Each row of T is roughly a mix of the hidden directions of one of 4 groups; some rows fit no group.
T, 94 rows:
[[-28   7  15   7  -4  -5  -2  11  -1  20]
 [ 15   9  -5  -6 -26 -20  -1   5  10   9]
 [-23  -3  21   0   6 -10  -2  10  16  14]
 [ 27 -14  -3  -6   9   2  10  -3  14 -17]
 [ 30  -3 -19   6  -4  -6 -15   4  -4  -9]
 [ 10  -5   7 -20  12  -9 -10 -12  23   9]
 [-16  -3  15  -6   6  12  14 -13  21  12]
 [ 11  12 -11   3   5  -3 -20  15   3 -24]
 [-17  -7   7  -3  28   5  -8 -16 -10  -2]
 [-12  10   7  -5 -26  21   9   4  11   7]
 [ 24 -10 -14   9  -6 -14   9  18   5  -9]
 [ 20  11 -13   9 -18 -21  -2  12  -2   1]
 [  2 -13  -7  13  28 -13  12  12   3  -1]
 [ 14   3  -6   9 -31   6  13  -4 -11   5]
 [ -2   8   9  -8  30  -8  -3  -2  14  16]
 [  7  -3   0  -6 -20  30  14   0   0   6]
 [  4  -6   0 -14   0  -3 -10   4  36  -5]
 [-20 -13   4 -11  18   3 -17 -17  -2  -6]
 [ 13  -1  -3  11 -24  10  18  12 -11   7]
 [ -7  -4   6   3  -6   8  27 -24  -4  11]
 [-22   3  14  -4 -14  22  -9 -10  -9   1]
 [ 15  14  -4  -6 -22   7   4  16  18  -8]
 [-10   9   5   8 -22   0  21   3   0  22]
 [  7 -11  -4   2 -13   4  32   6  13   6]
 [  3   2  -2   6  37 -13   3  -5   3  -4]
 [ 23   3  -9   1  14 -15  18   4  14   8]
 [ 10  -5  -9 -11   8 -13 -21  11  19 -15]
 [  0  -4   0  -5 -35  17   1   6  -3   4]
 [  1 -11   6  -4  15  18   6 -28  -5 -10]
 [  4  -1  -2  17 -21  10  19  16 -14   2]
 [  5 -11  -6 -11  25 -12 -14  -4  17 -12]
 [ -8   0   0   2  36  -8 -12   3 -10   0]
 [ -2   1   1 -12  21  11  24 -15  13  -1]
 [-27   7  15   1  12  -9  -7   6   6  17]
 [ 26  -8   2  -2  17   1  18   5  16  -2]
 [  1 -19  -3   6  27  -9 -13   0 -11 -12]
 [ -1  11   8 -12 -21  26  -3 -14  -3   3]
 [  8 -14 -16   5 -10 -18 -12  19  -5 -14]
 [-20   6   9   4  -5 -28 -17   0   0   4]
 [ 17   5  -9   8  -7 -29  -8   2 -12   8]
 [ -2   8   5  -7 -20   8  25  -6  11  18]
 [ 18  -8 -19  13   0 -14  18  13   4  -7]
 [-20   8  17 -12  -9  19  -1 -12   2  13]
 [ -1   7  -5  -2   5 -13 -23  27  -7 -11]
 [ -8  13  -2  10  -5 -10 -30   3 -17  -1]
 [ -9   5   8   9 -10   7  23  -8   2  25]
 [  0   4   4 -11  32  -4 -13 -16  -4  -7]
 [-22   4  -2  -9  -7  -6 -27 -15  -6  -5]
 [ -7   8   6   0 -28  -1  13  10  16  15]
 [ 34   6 -14  -7   2  -7   8  -1   9  -3]
 [ -9   7  -9   4 -29   6  -9  -4 -22   1]
 [-26  -1  10  -3  22 -10 -13  -2  10  -7]
 [ -3  10  13  -6  -7  21  18 -10   7  19]
 [-18  17  18  -8  -9   9  -7 -19   0   9]
 [ 13   3  -9   8 -30  -1   7   2 -20  -5]
 [ -8   6   9   3 -22   9  19  -1  12  19]
 [ 27   0 -16   5   2 -22  10   8   4  -6]
 [-26   9  19   2  16   2  -3 -15  -1   7]
 [  1  -5  -2 -12  16  -9 -18   9  27  -7]
 [ 15 -17 -12   8   7   3  23  18   5   4]
 [  3  -1  11  -5  31  -7   5   4  20   8]
 [ 35   2 -10  -9   9   4   7  -8   4   5]
 [ 28   6 -12 -13 -21   5  -5  -2   1  -8]
 [ 12 -15 -15  -9   7 -21  -5 -11   2 -19]
 [ 16  -4  -9  -1 -28 -10   8  16   7   8]
 [ 17  14 -15  10  -9 -19 -12  14  -3  -9]
 [-21   2  10   9  24 -20  -6  -3   1   3]
 [ 22  -8 -13   3  19 -14   3   7   4 -18]
 [ 27  -1 -11   5 -18  11  15   3 -10   0]
 [ 16  -4 -13  15 -19 -19   4  16  -4   3]
 [ -7  -4   8   5   1  12  24 -25  -6  12]
 [-14   1   9  -2  26   9 -12   2 -18 -11]
 [ 12  18   8 -22  -7  11   6  -2  20  -1]
 [ 20 -10   4  -2  21  -1  15   5  19  -6]
 [ -9   9  -6  -6  31  -6 -15 -12  -1  -8]
 [ 19  -3  -5   7 -26  10  16   8  -8   6]
 [  1  11 -15  17  -2 -17 -20   9 -14  -8]
 [ 28  -5 -14  -4 -16   4  14  11   6   2]
 [ 13 -16 -15   1 -21   8  -2  18  -7 -11]
 [  0  -1  -7   2  22  -8 -21  -6 -10 -23]
 [-10  -1  -4  17 -12  -6 -25  13 -17  -3]
 [-12   8  10   2 -25   5  18   4  10  17]
 [  1  -3  -2 -14  25  -8 -15 -15  12 -12]
 [-30  12   3  -1  10  -7 -18  -5  -7   5]
 [ -1  11   1   1 -16   2 -16  26 -15 -12]
 [ 11  15 -11   7   3 -22 -22   4 -11  -8]
 [-11   9  11  11 -10  13  20  -4 -11  21]
 [ 27   2 -13  11  11 -11  -1   4 -15 -12]
 [ 21   0 -18   9  11 -24   2   5  -4  -9]
 [ -8   0  -2   5 -36   5  -3   2 -14   3]
 [  9   1 -11  -2   7 -14 -24  19  -6 -15]
 [  3   0   5   7   7  21   4 -15 -28  -5]
 [  5   3   5  11  -8  24  10 -13 -24   3]
 [-24  -2  -7  18   8   5 -17   4 -15 -11]]
Each list below has two rows that fit no group; the rest each fit one group, if only roughly. Name those rows in the order they come.
- K_181: [-26   1   6   1 -23  -5 -16  -2 -10   7]
- K_814: [-35   2  10   0  -4  -7 -17  -1  -2   1]
- K_190: [-13   7   6  -7 -19   1 -26  -9 -11 -10]
- K_661: [ -6  -2   3   9 -34   6   6  11  -9  10]
- K_4: [ 14   0  -4   2 -26   1  18  16  14   3]
- K_625: [-23  14  -3   5  -9   6 -21  10 -13 -11]
- K_212: [ 12   3 -15   2 -11 -23 -13  21   1  -4]
- K_19: [ 25  -9 -20   1  -3  -9  -5  11  -4 -17]
- K_186: [-25   1  13  -2 -15  19   5  -6   0  15]
- K_962: [  5  -3  -3   6 -32  11  -4   9 -15  -9]
  K_625 K_962
- K_33: [ -7  12  14  -4 -13   1  16  -3  13  26]
- K_218: [ 27  -9 -14   8   3   0   6  11 -17 -12]
- K_318: [  2  -7  -9   1  20   5 -17  -3 -13 -25]
- K_2: [-30  -3  18   6  -1  11   8  -1  -2  15]
- K_977: [ 18  -8 -15   5  -5 -25   3  18   6  -1]
- K_616: [ 21  20  -5  -9 -13 -16  11  -3   9  11]
- K_448: [  1  13  11  -9 -20  17  12 -10   7  18]
- K_330: [-18 -12  -1  12  22 -11 -13   6  -9 -13]
- K_363: [ 34  -9  -4 -10   8   1  10  -5  12   0]
- K_317: [ 21 -17 -13  -5 -15   8  17   8  -8  -5]
- K_667: [-15   9  13  -3 -16   7   7  11  22  16]
- K_371: [-17   8  11  -6 -30   8 -12  -3  -4   6]
- K_665: [-20  14  13 -12   2  16   1 -19  -1  12]
- K_991: [ 14   5  -3   0 -23 -13  20   1   4  18]
  K_218 K_317
- K_506: [-13  -4  11  -9  25 -11 -11  -6  20  -3]
- K_475: [ 17  -4 -14   7  18  -6 -13  -3 -22 -10]
- K_369: [ 28  -9   0   2  13   2  10 -18   3 -14]
- K_167: [  4  -4   4   5  14  21  10 -25 -14   5]
- K_611: [ -3   0   1  -5  26   0 -25  12  -4 -14]
- K_963: [ 16  -1 -10  12 -19 -10  14  17   8  10]
- K_41: [ 16  -5 -14   7 -19  -8  13 -15 -18  -4]
- K_344: [ -8  -9   0  -2 -19  26 -11   2 -15 -11]
- K_153: [24  1 -9 -1 26  4 16 -4  7 -2]
- K_8: [ 12   5  -7   2 -24   1  23  10  14   5]
- K_355: [ 16  -2  -9  -6   4  -1 -26  13   1 -21]
- K_821: [ 12   1  -9  -5  18  10 -15 -10 -10 -24]
  K_369 K_963
- K_267: [-22   7  10  -1 -11   8  -4 -15 -12  20]
- K_178: [ -2  -7  10 -15  20 -12  -8 -10  23  -4]
- K_709: [  4   2   2   6 -16  18   4  -7 -30 -10]
- K_465: [-17  24   7 -10   6   8 -15 -17  -4   3]
- K_157: [  0  -4  -5  10 -34   8   6   6 -16  -3]
- K_647: [-33 -10   9   6  16   2  -6  -4  -3   6]
- K_67: [ 20  -6 -18  -3  -8   1 -13   4  -8 -23]
- K_555: [-20  -1  16  -3   1  10  20 -13  12  15]
- K_568: [ 33  -7 -13 -13  -9  -1  -2  -3   1  -9]
- K_18: [ -8   2   4  -1 -36 -11 -11   5  -3   5]
- K_734: [ 21  -4  -8   5 -20 -11  18  14   7   5]
- K_976: [ 13   1  -8   7   9 -30  10  11  11   7]
- K_148: [ 14  -9   1 -18  18  -6  -8 -15  20  -6]
- K_23: [ -6  14   5 -15  23   5   4 -24   3   3]
- K_62: [  2   9  -7   9 -27   8   6   6 -20  12]
  K_647 K_568
- K_207: [-24   0  16   1 -14  11 -11  19  -5   5]
- K_399: [  7  -4   3  -3 -23   2  26   1  10  17]
- K_533: [  2   6  -6   8 -31   8   5   6 -19   9]
- K_459: [-11  12  10  -8   0  24  -9 -20 -14   1]
- K_106: [-21   1  18 -11  -7  14   7   2  22   1]
- K_929: [-26  -2   8   4 -18  19   7  -3  -3  13]
- K_395: [ -6   1  -2  12 -31   7   7   9 -17   4]
- K_833: [-25  -2   8   2 -20  -8 -20   3  -9  -1]
- K_718: [ -5  -3  -3   1  24   8 -16  -8 -13 -22]
- K_145: [  4   8  -7   2  25 -20 -14 -11 -13  -4]
- K_899: [-13   8  -5  13 -25   7   1   7 -22   3]
  K_207 K_459
- K_824: [-21   1  12   1   3   0  23 -12   5  19]
- K_350: [ 24  -4  -6 -14  20   1   1 -14  12  -9]
- K_659: [-18  12  -2  11 -27   8 -12  10  -5   1]
- K_102: [ -4   8   3  -1 -20  -5   5  18  24  16]
- K_312: [ 22 -14  -7  -2   7 -12  26  -1   8   2]
- K_208: [ -3  -3   9 -14  -2  17  25 -14  11  11]
- K_992: [ 25  -8  -5  -5   3 -12  24   2  13   1]
- K_603: [ 10  -1  -9  11  -2 -10 -24  19  -6 -17]
- K_802: [  4   4  -3   9 -31   8   9   8 -16  11]
- K_425: [-10   2  11   3 -16  14  24 -15  -6  12]
- K_755: [ 15 -13 -11  -2  23  -3  -7 -20  -3 -12]
- K_362: [ -3  -7  -7  13 -13   0 -21  10 -26  -5]
- K_480: [ 16  -7  -9   7 -28  10  10   4 -12  -6]
- K_884: [-24   7  11 -10  15  20  -3 -14   0  -1]
- K_761: [-22   6  14  -2   6  10   4 -27  -4   5]
  K_362 K_761
- K_432: [  1   4  11  -5 -30  -1   7  -2   4  23]
- K_134: [ 22   0  -8  -6  19 -17  17  -9   5  -4]
- K_845: [-33   4  12   6  -7  -5 -10   8  -2  10]
- K_775: [  4   2  -9   8   6  -2 -26  15  -7 -23]
- K_85: [ -7   5   9   4 -24  11  21  -5   6  16]
- K_630: [  4 -13 -14   7  18  -9 -13   9  -9 -22]
- K_400: [ 14   4 -13   4 -28   9   0  12 -15   3]
- K_660: [ 16   8  -4   0 -28  17  14   0  -5   7]
- K_160: [-21  -2   8   4  11   3 -26  -7 -17  -1]
- K_507: [ 15  -1  -9   7 -24  -6  19  13   9   6]
  K_400 K_660
- K_308: [ 11   5  -7  -5  35  -1  -1  -8   4 -10]
- K_265: [ -5 -13   4  -9  16  -1  13 -23  20   2]
- K_613: [ -8  13  -4   2   9  -3 -30  16 -10  -7]
- K_626: [  0  11   2   6 -35   6   7  13  -3   6]
- K_183: [ 16  -4 -17  -3   4 -19 -19  10  -1 -16]
- K_520: [ 12  -7  -1   2 -27   3  19  14  12   6]
- K_596: [ 18  -8 -12   8  -6 -13  28   4   2   6]
- K_446: [  2  -3  -3  19   9 -20  15  18  10  12]
- K_791: [ 23   2   0   4 -16   7  20   9   0  17]
- K_114: [ 14  -8 -15   2  19 -13 -10  -5 -18 -14]
- K_853: [ 20 -17 -11   4   2  -6  19  15  11 -10]
  K_613 K_446
- K_966: [34 -9 -4 -8  5  1 11 -3 14 -2]
- K_476: [-13   0  10 -11  29   8  -8 -18  -1  -4]
- K_989: [-30   1  14   6 -15  -5  -5  10  -1  12]
- K_732: [ 24   3 -15   6 -12 -14   5  18   7  -9]
- K_537: [-25  10  19  -2  -1  15   0 -15  -1  11]
- K_901: [  3   5  -9  -1 -27 -17  -6  20  -3  -7]
- K_86: [ -9   4  -1  14 -28   9   8  11 -18   7]
- K_946: [ 20  13  -6  -2 -24  -9  15   7   9   7]
- K_281: [ -2  -7  -5   2  12 -13 -25  22   5 -12]
- K_762: [ 19  -3 -10  -4   0   3 -25   8   0 -21]
- K_864: [ 18   7  -3  -3  27   9  16 -11   7   1]
- K_601: [ -9  17  14 -13  -9  13 -26  -2  -2   0]
- K_713: [ 29  -2 -12   8  -4  12  17   6  -9  -6]
- K_600: [ -7  -8  -1  -1  27  -3 -23   6   3 -15]
- K_349: [ 20 -10   0 -16  17  -5  -3 -11  20  -8]
  K_281 K_600
- K_174: [ 20  -8 -11   4  -6 -13  28   4   7   5]
- K_430: [ -5  -3   2  -7  30  -2 -22   5  11  -8]
- K_857: [ 20  -8 -12  -3  14 -22   0  13  13  -3]
- K_125: [ -7   7  15 -10 -22  24  -1   4  10   5]
- K_882: [  6   9   5 -10 -26  21  11  -5   3  13]
- K_980: [ -2  -2  -8  11 -12 -22 -16  16 -15 -10]
- K_867: [-30   2  15   5  16   5  -9  -9  -8   0]
- K_144: [ 22   2  -5  -5 -15   1  20  11  19  -3]
- K_567: [ -6  11   6  -1 -33   5   5  15   7   6]
- K_972: [ -9   8  13   0 -25  19  14   1   7  11]
- K_984: [ 21 -11 -19   5  -4 -17   1  19   2  -8]
- K_859: [-21  11  16   0 -12  12   8  11   9  17]
  K_857 K_980
- K_484: [ 19  -1   0 -12 -13   6  22   6  21  -1]
- K_71: [ -8 -12  -7   6  13   7 -18   3 -16 -23]
- K_64: [  9 -11  -3  -5  31   5  -7 -16   7  -7]
- K_672: [ 15   1 -12   4   8  -6 -22  13 -18 -15]
- K_57: [-11   1   5   0  18   2 -31  -1 -10 -12]
- K_203: [  3   3  -4  -6  28   4 -16  -1   2 -23]
- K_540: [ 11   1  -7  14 -20   4  17  -9 -22   5]
- K_270: [ 25 -11  -7   2  -7 -17  20   7   5   6]
- K_28: [ 18  -3  -9   1 -32   8   6  -1  -9   2]
- K_427: [-20  11  11  -5   3  14 -24  -9  -9  -2]
- K_431: [ -2   4   2   7 -29   3  22  -6  -7  12]
- K_406: [-21  -5  11  -1  14   6 -22  -9 -16   1]
- K_818: [ 13  -9  -8   0  24  -8 -11   8   2 -22]
- K_748: [-14  -5   7   8  27 -11 -17  11   0  -7]
- K_419: [-22   8  16   0  -4  15   9 -18   5  14]
  K_748 K_419
- K_593: [  4 -10  -5   5  23 -24 -16   1  -3 -12]
- K_928: [ -6 -26   3   0  17   5  24  -5   5   2]
- K_519: [  5 -10  -9  -2  29 -12 -10  -8 -12 -14]
- K_737: [ 15  -3  -3  -6  32  -2   4  -5  11 -13]
- K_296: [ 21 -11 -11   8 -13 -16  18  11   3   3]
- K_477: [ 11 -11 -13  16   2 -14 -13  19  -7 -14]
- K_695: [ 13   2  -8   6   9 -14 -25  13  -5 -18]
- K_890: [ -5  -8   0  -8  32  -9 -11 -10  -4 -13]
- K_143: [ 27   0 -18  -2  11 -16  -4   3   2 -14]
- K_987: [-17 -10  10  -6  17  13   0 -24   1  10]
- K_80: [ 26   0 -10   0 -13  -9  17  13  14  -3]
- K_410: [ 12  -6  -9   8  -3   3   3 -18 -29 -11]
  K_593 K_987
- K_914: [-22  11  20 -12  -6  11  -8  -7   9  13]
- K_592: [ 18  -6 -13   6  14 -15 -12  12  -1 -19]
- K_161: [ -9  14  16  -9 -11  22   5 -17   2  12]
- K_356: [ 15  -1 -17  14 -15 -17  17  12   1   3]
- K_247: [-24   9  13 -12  18   5 -14 -11  -2  -3]
- K_204: [ 12   9   2  -3 -11 -13  19   3  18  22]
- K_825: [  2   3  -5  -9  32  -6 -10 -13   8 -13]
- K_113: [ -9 -20   0  -1  29   5  10 -13  -1  -5]
- K_342: [  7  -6  -3   8   5 -12  26  15  13  16]
- K_258: [-23   8  16  -4  -1  16 -13 -16  -8  -1]
- K_359: [ 13  -2  -8  10 -28  -7   0  21   1   1]
- K_26: [ 14  -8  -7 -10  22  -3  -5 -12  12 -21]
- K_996: [ -6  -1  -1 -12  13 -16 -18  18  19  -9]
  K_914 K_247
- K_950: [-14  -8  -3   8  19  -9 -20   3 -11 -19]
- K_192: [-27   6  13  -5  -9  -5 -12  -3   3  22]
- K_866: [ -4   2   9   8  -4  19  21 -18 -16  10]
- K_447: [ -4 -13   3 -15  19  -2  -2 -15  24  -9]
- K_816: [ -6  -6  10  -8  29 -10  -5  -2  20  -6]
- K_820: [ 12  -8 -14  18  -7 -15  -9  20  -6 -11]
- K_796: [-18  17  14  -1 -12  16  -3 -13 -14   8]
- K_154: [-13   4   5  -2   3   9 -28  -5 -23  -3]
- K_858: [  4  -9   6  -2  29  -9   4   5  21 -13]
- K_464: [ -8   2   2   6 -28   0  16   0  -2  22]
- K_711: [  1  -5  -7  10 -22  -1  27   7   5  13]
- K_489: [-13  -1  12  -6  29 -11  -5   0  17   4]
- K_752: [  0  -1  -1  -3  37  -6  -4  -4  10 -11]
  K_796 K_154
- K_289: [ 26  -9 -20   2  10  -8  -1   9  -1 -16]
- K_391: [-15   5  15 -10 -15  27  -8   5   7  -1]
- K_788: [ 19  -5 -11  15 -21   5  14   7 -15   0]
- K_209: [  4   3   6  -7 -27  15  15   9  16   6]
- K_874: [  5   8   6 -11 -22  12  20   1  17  10]
- K_689: [-17   9   8  -6  20   9 -22 -12  -6  -7]
- K_602: [-9 -3  8  2 35 -8  2  3 12 -6]
- K_805: [-12   9  13 -16  21  11  -9 -19  -1   1]
- K_569: [ 13 -14  -6   2 -30   1  14  12   1   6]
- K_368: [  2  -5  -6  -9  26  -2 -10 -14   8 -21]
- K_930: [-28   5  10  -6  10 -10 -18  -6   5   8]
- K_631: [  4   6   6  -2 -20  -7  18   5  14  24]
- K_649: [-16   2   9   2  33  -8  -1   5  11  -4]
  K_788 K_569
- K_287: [ -5   6   0  18   0  -3 -14   0 -32  -3]
- K_438: [-22  10  15   8   1  13  14  -1 -15  15]
- K_458: [  0  -8  -7 -10  24 -17 -17   2   4 -16]
- K_784: [ -7  11  -7  10 -25   9   1   3 -24   6]
- K_333: [-19  17  12  -4  -9  13 -17 -12 -12   1]
- K_195: [ 23  -5  -7  -5   1   2  24   7  18 -10]
- K_361: [-23  17  11  -4 -11  13   0 -13  -2  16]
- K_450: [  2  10   9  -3 -14  -6  19  -1  16  25]
- K_559: [-16  10  11  -5 -22  12   9  -7   2  20]
- K_482: [  3   6  -2   8 -33   1  17   3  -9   8]
- K_358: [ 30  -7 -21  -2   1   0  -1   7  -3 -15]
- K_325: [ -8  -8   8 -11  22  -9 -11  -7  19 -15]
  K_287 K_333
- K_886: [24 -4 -3 -7 -9 -4 25  5 17  3]
- K_691: [  7  -7 -13   8  20 -12  -3  -9 -25  -8]
- K_490: [  4 -18  -9  12 -10  -3  29   8   4   6]
- K_921: [ 22  -8 -10  -5  16   4   5  -6   8 -24]
- K_121: [-18  -4  14  -7 -12  28   7   0  10   4]
- K_499: [-13  -2  11  -6  30  -9  -4  -3  17  -3]
- K_907: [  9   5  -9  -3  31  -4  13 -17  -3   3]
- K_898: [-17   7  16   0 -14  13  16   1  12  17]
- K_684: [ 23   9  -9   3 -15 -13  -8  19   5 -11]
- K_873: [ 26   0 -13   2  -5 -12  18  11  12  -6]
- K_416: [  5 -11  -6  11 -27  -4  20  10   0  11]
- K_40: [ 15  -1 -11   6 -22  -3  20  16  12  -1]
- K_152: [ 23 -14 -20   5   0  -3   6  11   3 -18]
  K_907 K_152
- K_437: [  7   2  -8   5 -34   8   3   3 -15   7]
- K_52: [  4   5  -8   8 -31   9   5   4 -19   8]
- K_177: [-16   3   3   6 -29  17   7   9   4   8]
- K_797: [ 22  -3 -13   5   2   3 -16  -4 -20 -17]
- K_682: [  6   4  -8   5 -32 -12  14   5   5  11]
- K_704: [ 19   3 -13   4 -29  -6  -4  12   1  -3]
- K_115: [-15  14  19  -6  -4  14   8 -16   4  17]
- K_965: [-22  12   5   4  -2  11 -27   0 -10  -5]
- K_577: [  1  16  -5   9 -26  -1 -16  18  -2  -3]
- K_844: [ 21 -11 -17  -6  -4 -17  -8  -2  15 -13]
- K_210: [ 22  -8  -8  -1  10 -18  24  -4   5   4]
- K_511: [ 15  -6 -12   7 -29   0  14   0 -13   2]
- K_623: [  7  -5 -12  -4  22 -19 -19   9  -2 -13]
- K_912: [-25   2  15  -8  17  10 -18   1  -1  -1]
- K_424: [  9   0  -8  -2  16  -4 -27  10 -10 -18]
  K_511 K_912
